In the data rows, the value 128 means zero.
What is the hidden score of each row? Scores go from 0 to 40, and 20 is about the middle. The score is a weighted sum of the row's numbers plus the product of two more (or one squared), each taken from its middle value.
[ 67 142 101 173 160 117 155 100  88 135 102 166 148 139 142 133 179 137 103  73 114 140 228 187] -> 28
[163 128 119 103 135 100 163 121 107  72 166 153 167 134  94 129 114 131 178 105 125  90 106  93] -> 13
[137  56 130 154 163 154  86 147 149 158 103  80 117 160 170  59  96 120  97 123 145 165 114 148] -> 17
[145 165 141  92 132 110 141 171 125 125 159 152 140 155 113 169 140 123 147 124 112 111 113 131] -> 18
[141  55 113 145 159 123  89  98 115 116 131 114 137  96 162  77 164 122  88 106 112 183 153 148] -> 12
[129 218 156  98  81 103 156 115 142  76 172 165 112  72  96 159 151 150 154 151  83  87 130  85] -> 24
[183 232 122  54  89 166 199 200 195 102 133 127 193  60  72 207  42  94 201 170 124  24  27  78] -> 22
[ 99 212 135 125  87 141 129 208 126  97 120 126  82 124 101 150 122 133 121 136 135  83 135 132] -> 22
[126 110 100 111 141 117 137 118 127 176 117 106 155 165 134  96 155 109 120  90 127 130 119 152] -> 20
[165 114 176  75 116  95 126 107 101 135 180 208  87  43  88 105 137 132 133 130  88 140 139  57] -> 20
[122  42 150 162 180 117  73  79  91 107 126 132 108 130 177 102 173 147  87 117 124 174 182 136] -> 11
[ 92  86  93 175 156 150 116 121 143 178  81  85 148 142 152  97 178 104 102  78 137 157 148 157] -> 23
[120 185 149 111  79 114 139 104 113 112 153 152 101 124 120 138 152 135 159 144 106 127 129 100] -> 25
[ 69 126 133 191 120 124 100 123 105 134  98 108  79 147 152 114 119 142  74  98 150 142 141 179] -> 26
[131 128 113 149 134 130 133 169 131 157 104 102 212 189 142 144 164  77 132 116 123 131 138 155] -> 27
[105 152 100 151 142 172 122 164 171 155  88  69 151 143 149 129 127 121 130  80 158 124  97 135] -> 16
[113  83  97 176 134 114  98  68 106  80 108 108  90 121 168  86 183 127  84  85 132 153 156 149] -> 16
[159 154 123 109 103 124 121 163 154 105 140 108 189 143 108 175 181  95 135 139  98  99 102 117] -> 19
[135 127  86 134 115 150 113  82 156 132  83  88 127 169 136  57 170  92  95 135 146 143  75 156] -> 18
[ 31  67  64 236 212 131  67 123 141 167  34  47  73 136 185  81 130 142  39  29 184 158 167 188] -> 14
[174 197 154  77  97 117 189 215 171 134 162 129 200 105  72 200  86 110 211 166 146  28  39  52] -> 15
[ 98  82 158 172 181 136  89 156 121 147 118 157 114 164 175  69 147 127  83 105 105 194 206 168] -> 26
[125 175 152 119 109 107 136 114 132 128 132 160  99 103 106 155 148 148 124 139 128 115  73 105] -> 23
[129 105 143 132 108  91 114  85  85  54 132 146 132 143 156 107 185 139 116 142 108 168 140 151] -> 16
[115 152 130 115  97 148 112 115  91  92 136 131  82 127 135 153 109 150  87 143 105 173 155 142] -> 24
[161 141 101 117 148 112 134 166 184 106 128 106 135 125 107 153 113 120 126 125 144  88 124 135] -> 20
[115 104 140 147 104 112 119  72 103  82 114 119  56 133 143 186 127 169 134 123 123 138 127 115] -> 33
[ 74  81  64 183 175 173  68  52 174 151  41  65  25 171 196  57 148 145   0  74 165 205 121 209] -> 23
[114 138 133 155 130 134 129 119 130 140 119 142  96 118 120 143 123 147 120 121 146 127  90 142] -> 24
[135 124 140 137 159 129 149 164 116 180 140 126 203 159 128 125 130 107 144 127 129 105 108 131] -> 22
[202 106 138  80 127 133 132 169 162 113 176 132 164 134 133 144 136  99 184 187 109 141  74  81] -> 8
[169 151 122 104 115  80 122 112 146  62 145 126 123 133 140 156 144 148 128 156 126 129  80 155] -> 17
[107 131 121 158 104 149 127 128 105 158 110 124 101 144 134 144 128 137 108 117 143 141 121 142] -> 27
[ 43 113  83 200 163  84  63 109 113 132  57 102  50 153 133  30 142 134  62  29 138 163 255 167] -> 6
[178 167 152  66 119  54 190 108 145  72 170 196 108  94  69 186  64 148 188 145 109  59  59  72] -> 25
[169 194 211  54  71  97 176 136  68  92 223 215 112  92  60 203  84 138 184 186  85  81  92  66] -> 35
[108 167 165 125 105 136 132 140 141 125 124 148  97 175 140 107  79 147 131 121 149 103 105  91] -> 22
[154  71 123 144 171  98 128 110 111  51 125 153 120 201 147 153 108 150 124 155 106 141 191 194] -> 17
[152 190 116  92  78 131 200 144 160  96 141 145 138 109   9 210  59 139 193 189 127  14  49  86] -> 18
[108 120 141 155 182 158 131 164 153 161 127 121 165 114 122 127 106 124 116 120 124  98 176 141] -> 26
[152  83 125 138 125 148 104  98 138  51 141  91  77  85 152 148 124 153 127 173 172 119 133 151] -> 13
[181 191 150  81 129 106 170 199 174 117 172 135 189 166  93 227 115 106 187 167 105  72 110 116] -> 30
[ 82  95 118 176 174  86  81 118 148 147  88 106 103 120 144  56 161 128  94 103 138 127 174 166] -> 5
[207 145 188  57  99 103 169 107 149 107 185 179 214 112  77 144 135 122 188 229  83 109  54  77] -> 18
[124 149  97 138 116 116 145 145  95 116 141 119 132 103 101 139  95 112 144  97 147 103 107 124] -> 22
[178 163 135  82  87 116 179 149 114 100 167 171 166 111  61 137 102 117 181 171 123  76  79  96] -> 20
[114  65  66 174 197 136  96  63 163 116  74  89  99 125 183  71 146 103  94  89 141 133 202 169] -> 12
[ 81  98  59 208 141 127  85  87 149 105  61  70  61 133 179  88 184 131  55  70 148 194 157 230] -> 23
[110 112 147 145 122 128 128 127 106 166 128 130  92 118 152 127  87 148 106 111 141 154 119 147] -> 32
[113 146 127 147 123 133 115 156 155 138 106 105 127 142 156 148 175 123 112  97 148 128 131 134] -> 23
[ 83  79  57 173 166 139  81  47 169 173  47  64 114 183 202  43 195 110  72  96 147 186 152 185] -> 9
[124 142  75 127 125 179 122 175 156 176  93  81 145 107  99  95  92  88 114 103 154 112 116 139] -> 22
[113  92 158 141 140 112 104 131  88 155 140 135 143 126 184 113 151 131 111 107 110 177 161 144] -> 22
[110  94 136 149 141 149 101 106 126 184 117 110 113 155 161 125 134 128 104 140 122 170 141 122] -> 22
[ 61 140  84 178 130 113 104 112  88 150  74 105  98 188 154  73 161 131  73  64 153 154 148 191] -> 18
[ 91  93 139 161 173  58  99  72  98 112 111 163  98  98 159  89 170 159  78  61 122 145 144 157] -> 15
[107 156  78 147 143 136 141 175 150 126  89  72 126 173 141 143  70 131 117  97 152  91 136 190] -> 23
[139 164 105 135 142 166 120 188  93  94 140 130 179 200 150 141  93 126 127 123 148 145 125 154] -> 23
[121 106 120 137 177 122 119 165 117 117 137 134 109 109 149 109  90 145 117  75 145 113 176 146] -> 13
[174 153 115 104 165 119 180 146 153 100 159 145 174 137 102 181  48 117 164 137 113  55  89 135] -> 27
[ 24  98 114 181 170 157  77  42  72 154  94 123  44 166 215   7 192 123  34  84 116 224 186 171] -> 14
[118 145  96 122 130 101 111  80 166 125 112 103 132 128 113  61 198  92 107 100 107  95 115 155] -> 16
[112 143 138 118 111 149 147 108 131 154 126 141 147  99  95 101 128 119 154 100 111 103 135  85] -> 23
[120 103  70 141 156 136 120 113 134 132 105  90 150 145 132  83 121 103  88 101 132 163 108 188] -> 25
[121  83 107 149 145  96 126  74  95  86 121 127  90 143 148  96 157 123 125 131 112 178 205 202] -> 26
[177 240 137  47  66 128 192 167 140  91 177 156 141  77  57 224  95 140 194 206 116  28  47  60] -> 16
[ 85 165 123 153 119 118 135  88 105 124 111 135  71 132 137 135 157 142 109 107 116 147 170 169] -> 34
[214 159 189  64 129  72 176 156 102  61 231 206 220  80 127 173 148 112 233 194 113 104 148  38] -> 7
[109 174 133 125 116 138 114 116 122 144 123 109  90 164 175 120 169 132  76 140 124 173 129 169] -> 31
[132  98  55 137 173 166 130 128 171 130  93  72 180 130 127  64 147  87 105  91 141 117 109 150] -> 15
[144 116  56 129  73 144 113  97 115 140  82  88 122 175 122 113 189  83  70 116 127 180 112 177] -> 23
[123 163  83 123 107 160 145 131 206 148  99 102 177 151  81 153 173  90 146 131 107 100 119 111] -> 18
[120  64 149 158 189 142  79 119 135 173  99 150  71 101 172  79 104 149 101 114 132 160 146 132] -> 13
[124 138 119 127 111 114 143 172 101  87 135 123 122 133 148 154 144 141 149 114 151 111 161 121] -> 12
[166 146 141 108 111 135 152 145 129 129 158 127 147 148 127 174 127 119 162 163 115 113  95 111] -> 25
[119  97 128 154 175 138 115 164  81 111 159 167 142 147 153  97 126 123 139  81  92 145 240 167] -> 17
[127  74 133 146 196 145 118 113 171 140 134 111 155  92 119  99 127 103 110 124 120 114 146 129] -> 22
[199  93 169  69 108  63 166  22  63  63 192 248 128 147  74 164 121 178 190 178  80 158 102  36] -> 20
[ 27 146  91 200 174 129  88 139  99 139  74  95  88 122 165  83 144 133  79  39 147 150 189 203] -> 13
[197 164 170  65 101 109 164 146 162  88 172 163 176 128  95 197 113 147 182 203 111  97  62  97] -> 20
[ 87 175  77 139 100 136 135 176  81 119 109 110  97 158 153 142 129 151 109  97 149 149 191 195] -> 19
[146 114  96 134 124 148 124  88 135 118 117 129  87 169 111 168 116 125 137 170 117 162 127 134] -> 21
[ 98  76  94 193 129 142  88 139 120 142  85  67 122 138 180 106 169 138  82  99 159 190 171 185] -> 17
[111 171 125 115  69 119 144  92 109 108 132 145 110 135 127 108 176 150 114  87 103 123 158 137] -> 30
[133 185 153  91 128 125 157 174 170 144 136 144 161 107 102 168 102 148 180 127 170  63  91  73] -> 6
[175 176 154  67 110 144 177 175 153 116 151 129 174 105  65 214  84 112 181 196 140  43  26  74] -> 20
[179  10 158 122 198 131 101  92 142 153 146 139 175 123 136 106 136 114 128 159 132 138 133 112] -> 16
[130 148 142 123 111 142 155 170 107 115 162 143 134  92  95 156 109 122 139 145 126 101 128 120] -> 26
[ 92 156 106 153 124  86 138  89 132 140  91 112  90 134 141 110 171 118  96  92 127 122 148 171] -> 35
[196 136 191  69 114  49 165  92  86  56 205 238 163 145  81 182 144 127 189 188  62 101 118 112] -> 23
[182 166 171  88  92  52 161 108  76  58 193 168 109  96 144 153 120 147 176 175 126 147  81 119] -> 25
[183  98 126  92 153 128 133 130 169 103 150  87 198 105 132 134 121  86 173 173 126 100 103 115] -> 13
[162 113 121 117 124  96 121  86  90  39 170 163 107 101 146 115 150 136 136 156 107 156 125 106] -> 8
[ 59  96  51 192 139 182  84 102 110 182  44  78 143 136 203  57 220 102  71  32 154 206 179 182] -> 10
[112 121 104 131 118 128 119 170  94 133 129 119  99  98  93 106  76 129 114 102 147 110 177 142] -> 15
[159 194 128  74  36 107 156 151 123  51 148 139 133 131  79 182 149 116 177 159 112  76  77 112] -> 29
[109  24 186 174 255 142  83 127 190 193 100 162 147 162 101  75  88  89 129 120 128 103 142 113] -> 34
[133  89 153 146 137  83  92 135  64  81 156 157 121 164 135 146 150 149 134 123 137 138 187 119] -> 11
[223 132 206  37 111 120 160 126 138  80 209 225 137  92  86 186  83 151 201 252  79 112  87  38] -> 15
[130  98 111 123 112 155 134  89 122 111 112 137 135 134 129 117 125 143 140 134 140 159 134 154] -> 20
[135 134 161 126 119 136 124 177 109  97 166 156 139 114 120 191 104 150 157 170 124 115 174  99] -> 13
[133 189 177  95  82 140 154 172  80 133 155 175  76 125 115 205  77 157 137 175 158 125  68  97] -> 27
[ 69 168  72 167 113 145 120 132 116 154  71  86  84 133 129 158 128 156 145  79 170 132 152 107] -> 12
[ 67 138 139 166 125 119 104 112 150 203  76 107  68 153 134 100 155 145  80  93 126 133 117 138] -> 29
[ 75 200 119 132  80 158 137 149 104 153 104  98  78  82 105 133  82 154 116 109 141 137 132 125] -> 30
[135  90 160 136 158 103 113 110 117  86 152 166 105 126 153 127  94 163 130 147 129 128 151 118] -> 11
[ 70 103  86 178 140 161 101 152 117 149  65  80  82 153 166 124 166 149  57  71 147 174 184 168] -> 24
[106 114  75 172 185 197 124 121 177 176  68  86 138 189 176 104 128  92 124 107 179 125 133 179] -> 19
[188 140 200  74  96  86 146 127 114  83 199 192 128  72  77 133  90 155 168 193 106  94 110  61] -> 11
[132 115 153 122 123  97 114 138  61  99 135 152  80  41 162 144  56 189 149 157 148 147 182 130] -> 8
[172 110 168  77  93 177 154  83 104 139 187 179 171  91 115 144 157 110 148 166  69 152 121 104] -> 30
[133  92 149  88  83 128 106 107  69 122 153 119 111  90 189  74 122 162 113 135 126 197 168 125] -> 17
[174 112 186  91 125  76 139 125  50  57 198 202 123  80 151 150 113 132 172 161  99 148 172  94] -> 20
[197 143 198  26 119 121 164 104 139 140 206 209 161  99  63 139  81 114 201 220  65  67 100  19] -> 13
[119 155 149 100  82  74 141 105  94 125 142 140 113  71 111 100 116 167 130 130 112 115 106 117] -> 19
[131 191 147 114 115  86 155 116 149  79 157 156 144 146  91 165 171 124 165 144 108  68 123 125] -> 24
[ 58  51  87 214 138  82  45 119  58 124  44  61  31 143 241  54 118 166  56  72 182 190 138 255] -> 13
[ 40  83  36 207 180 164 114  85 137 192  23  15  73 180 174 120  87 133  83  41 173 140 114 216] -> 25
[ 98 190 131 114 117 169 151 128 162 123 132 132 107  94 100 138 107 132 159 126 139  84 148  73] -> 19
[ 68 115  98 193 162 122 104 139 142 166  74  61  86 123 140 112 120 120 105  65 172 111 141 116] -> 22
[127 149 116 129 141  87 154 144 116  85 138 171 145 134  84 142  95 135 153 113 124  82 146 113] -> 17
[223 112 144  82 113 115 171 119 135  46 199 162 183 110 106 137 156 108 185 184  90  98 119  83] -> 17
[181 125 192  78  97 129 154 142 141 133 171 202 157  66  52 166  76 157 178 176  95  83 121  46] -> 5
[160 126 140 112 108  75 145  62 128  66 152 152  89 128 115 140 140 141 157 155 114 118  69 102] -> 23
[117 233 154  46  60 166 210 255 213 232 144 128 184  92  37 175  44  73 207 132 132  16  36  52] -> 28
[149 169 148 122 117 102 174 206 129  83 163 130 186 109  87 215  99 143 209 169 139  68 118  81] -> 15
[ 86 191 134 133  88 129 139  93  99 108 115 160  69 122 122 132 133 161  99 113 111 135 147 142] -> 28
[126 113 107 133 114 139 129  70 118 123 114 110 139 136 146 114 145 119 114 130 124 170 113 165] -> 26
[111 117 146 147 136 125 110 118 117 107 125 129  96 133 184 138 117 159 108 130 140 162 163 151] -> 22
[137 140 129 106 120 158 151 108 119 130 140 133 140 141 156 158 138 123 143 164 131 142 108 125] -> 18
[110 163 152 109  93 145 147 122 137 182 120 138 123 135 110 128 162 129 133 109 107 144 134 110] -> 36
[169 166 127  70 125 102 186 130 120 130 166 175 154 103  90 145 111 125 192 132 128  81  74  95] -> 7
[148 118 138 134 144 127 122 179  83  82 161 149 186 137  95 169 104 102 159 145 151  90 129  75] -> 15
[135 153 121 110 122 164 127 142 175 189 124 102 128 137 132 158 109 111 107 150 152 133  58 128] -> 28
[103 200  82 120 111 164 152 182 163 163  99 103 127 141  97 144  65 116 142 116 179  98  58 141] -> 17
[182 183 177  48  49 159 171 172 131 135 183 149 205  96  72 177 127 116 184 165  93 107  85  40] -> 29
[123  91 148 133 143 133  87 141  96 144 145 135 110 133 191  93 147 153 130  93 113 196 181 147] -> 13
[123 168 126 130  93  83 139 104 163  87 118 146 112 181  94 136 189 121 117 125  95  98 116 158] -> 30
[168 158 209  90 145 122 139 229 119 113 203 181 161  79 113 140  96 124 171 131 124  81 131  80] -> 17
[ 97 126  84 153 170  66 112 120  79  60 119 156 107 124 118  52 140 118  98  94 124 133 218 214] -> 11
[ 74 120 135 193 148 121  75 148 130 129  89 111  73 172 193 146 125 176  91  95 157 168 155 142] -> 15
[129 158 129  78 119 183 124 165 183 172 143 119 142 102  95 130 106 115 116 142 126 100 112 118] -> 18
[147 164 142  96 117 146 149 165 143 118 153 148 147 135 118 155  99 121 156 161 125 100 134 102] -> 20
[125 145 117 134  95 129 122 112  98  83 135 105 115 125 152 156 162 132 114 127 157 146  92 119] -> 20
[193 111 183  69 135 139 147 193 106 104 215 186 201 115 112 164  91 115 183 183  91 130 145 100] -> 23
[203 137 185  27  91 122 138 103  79 113 211 234 158  80  81 185 159 136 162 211  66 139  95  66] -> 12
[137 173 102 115  74 133 146 157 138 145 115 105 110 191 133 197 157 114 160 168 137 128 129 153] -> 33
[196 204 137  36  67 170 207 149 171 129 172 152 170  66  57 201  72  90 176 189  73  60   2  95] -> 34
[132 145  76 125 144 106 147 124 186  65 123  99 101 113 103 121  91 131 134 109 153  69  65 149] -> 12
[142  73 100 137 106  96 108  64 122  83  96  95  81 126 166  93 153 147  93 128 150 179 103 156] -> 18
[157 121 170 108 113 105 133  92 118  98 167 158 127  99 119 116 154 124 134 121 101 132 110  86] -> 27
[106 157 111 138 105 140 140 162 104 141 119 114  91  75  66 130  55 105 149 111 133  77 104 109] -> 22
[101 101 117 170 156 120  89 126 129 118 101 103  91 125 157  79 125 132  70  89 156 154 140 164] -> 20
[138 187 166 105 113  87 148 151 122  67 180 149 107 121 109 166 122 146 153 149  97 101 122 107] -> 29
[165 130 189 102 120  84 129 111 109 109 175 178 133 118 111 128 117 122 160 164 106 116  96  76] -> 21
[123 128 117 105 130 177 122  97 156 189 119 128 157 108 109 102 166 115 106 103  89 142 118  98] -> 19
[125 122 200 125 145  92 137 127 125 126 147 166 159 106  92 110 152 143 135 144 111 101 109 116] -> 22
[ 77  93 109 156 140 108 107  56 151 211  56  80 106 107 159  49 179 123  72  83 140 144  93 169] -> 24
[118  90 139 154 170 144 119 163 145 164 139 123 127 121 103 156 111 113 150 117 137  90 140  82] -> 17
[ 80 145 128 139 130 116 131 121 160 238  79 113 128 109 125 107 112 126 133  72 157 103  80 109] -> 21
[159 162 100  84 118 125 151  73 141  36 141 173 142 184 116 151 217 127 140 130  93  81 130 118] -> 6
[ 93 125 175 152 121 106 110 120  88 160 126 144  52 163 153 132 121 162  93 128 133 164 133 154] -> 36
[ 89  98  72 152 176 132  99 122 126 210  62  94 157 118 123  19 171  87  92  75 130 161 202 185] -> 18
[109  60 130 169 134 165  87  69 123 193  97 117  54  92 156  64 126 136  97 109 129 204 163 113] -> 18
[157 166 131 100 126 132 175 140 132  99 169 197 165  99  93 163 137 106 182 149  96  99 131 103] -> 20
[107 146 105 141 117 155 127  92 163 106  95 107 105 147 127 148 148 134 105 147 136 142  89 146] -> 22
[118 255 131  94  90  60 169 184  83  44 157 154 143 124  99 172 119 163 157 153 113  68 163 144] -> 17
[111 234 153  76  78  96 171 200 168 151 135 154 126 100  38 146  82 122 167 135 124  25 103 117] -> 29
[149  89 149 125 153 102 125  67 151 136 129 150  95 149 145 157 131 138  87 164 101 161  98 152] -> 29
[117  85 113 174 131 105  94 143  87  87 115  80 114 148 178 103 132 108 107 122 159 141 174 200] -> 19
[114 120  96 113 149 174 144 123 204 184 108  87 232 140 118  56 127  91 124  87 126  74  79 127] -> 12
[ 53  49  64 239 161 158  65 132 110 189  37  36 134 177 189  96 181 119 102  92 209 199 182 183] -> 9
[157 147 221  83  80 126 158 206  61  99 200 193 137  93  73 194  44 146 231 220 137  97 189  76] -> 24
[ 78  67  42 209 151 139  87  43 119 110  56  71  88 153 155  58 181  94  66  58 145 177 189 195] -> 18
[ 93 111 109 185 157 162 110 160 158 133 106  91  86 117 149 157 111 142  98 100 165 124 150 151] -> 23
[121 104  88 149 104 150 132  62 128 124  77 117  90 155 117 110 154 120  92 111 148 147  91 146] -> 27
[184  77 166  91 148 135 133 137 115 115 187 173 136 111 149 153  87 133 161 181 108 149 101  96] -> 16
[110 109  83 164 133 156 109 193 113 132  81  74 128 149 169 124 123 129  86  90 169 145 127 175] -> 15
[136 137 133 107 147 183 133 134 165 161 122 134 120 144 122 152  73 137 111 168 131 135 105 103] -> 30
[ 75  60  38 209 174 156  68  41 119 144  39  55  72 240 216  88 193 139  31  70 158 231 140 206] -> 18
[ 66  18 106 232 203 171  30  47 107 160  70  56  22 141 234  71 192 167  29 104 180 246 212 188] -> 15
[112 132 109 137  97 121 127 106 146 100 101  91 130 143 154 154 163 134 116 133 142 137  88 159] -> 25
[142 140 138 124  98  78 130 166  77  62 165 160 124 133 138 124 148 145 168 127 126 111 212  98] -> 10
[141 170 142 103 121 110 133 146 190 119 139 120 127 136  51 178 126 124 118 152 111  54 112 114] -> 20
[153 121 119 112 145  82 148  51 107  42 149 160 132 134 130 135 175 133 143 147 102 139 141 111] -> 17
[135 144 154 121  99 140 143 147 119 103 146 134 144  63 115 122  81 153 155 182 124 126 137  89] -> 12
[138  80  98 151 134 178 101 152 155 139 107  72 121 143 160  80 116 118 121 121 158 159  89 150] -> 14
[165  94 146 120 156  86 114  41  94  30 158 189 120 172 156 163 198 164 133 163  87 167 165 133] -> 11
[ 87 106  97 164 134 190 120 129 136 205  85  69 107 133 151 122 130 126 106 107 157 155 151 140] -> 27
[191 196 181  45 104 135 198 168 160  83 193 147 170  76  45 217  15 153 221 212 128  21  81  11] -> 23
[ 61  84  39 189 107 172  77  60 119 136  33  55  78 162 190  34 211 119  38  40 175 213 133 208] -> 17
[134  89 111 119 146 125 129 122 148 151 125  94 186 124 134  80 129  92 139 107 130 109 124 130] -> 15
[166 157 127 105  85 107 165 155 140  79 144 129 205 134  91 172 134 110 179 185 111  80 108 123] -> 14
[ 78  76 154 113 148 147 118 142 102 206 100 133 177 129 148  81 113 134 102  71 130 139 174  96] -> 18
[149 163 109 105 126 137 133 146 146  99 143 152 113 116 114 119 110 127 101 110 131 117 104 116] -> 21
[129 114 116 131 125 137 156 129 135  99 116 113 169 180 139 134 164 110 137 121 122 115 140 148] -> 23
[ 81 125  90 141 119 149 113  59 137 192  72  78 109 115 138  44 155 128  82  87 116 155 128 167] -> 18
[137  48 140 147 162 120  90  52 126 128 118 150 142 100 165  70 165 127  85 107  96 194 111 123] -> 16
[ 25 161  63 184 124 174 103 103 102 168  57  87  59 162 183  92 158 152  38  35 154 172 188 194] -> 24
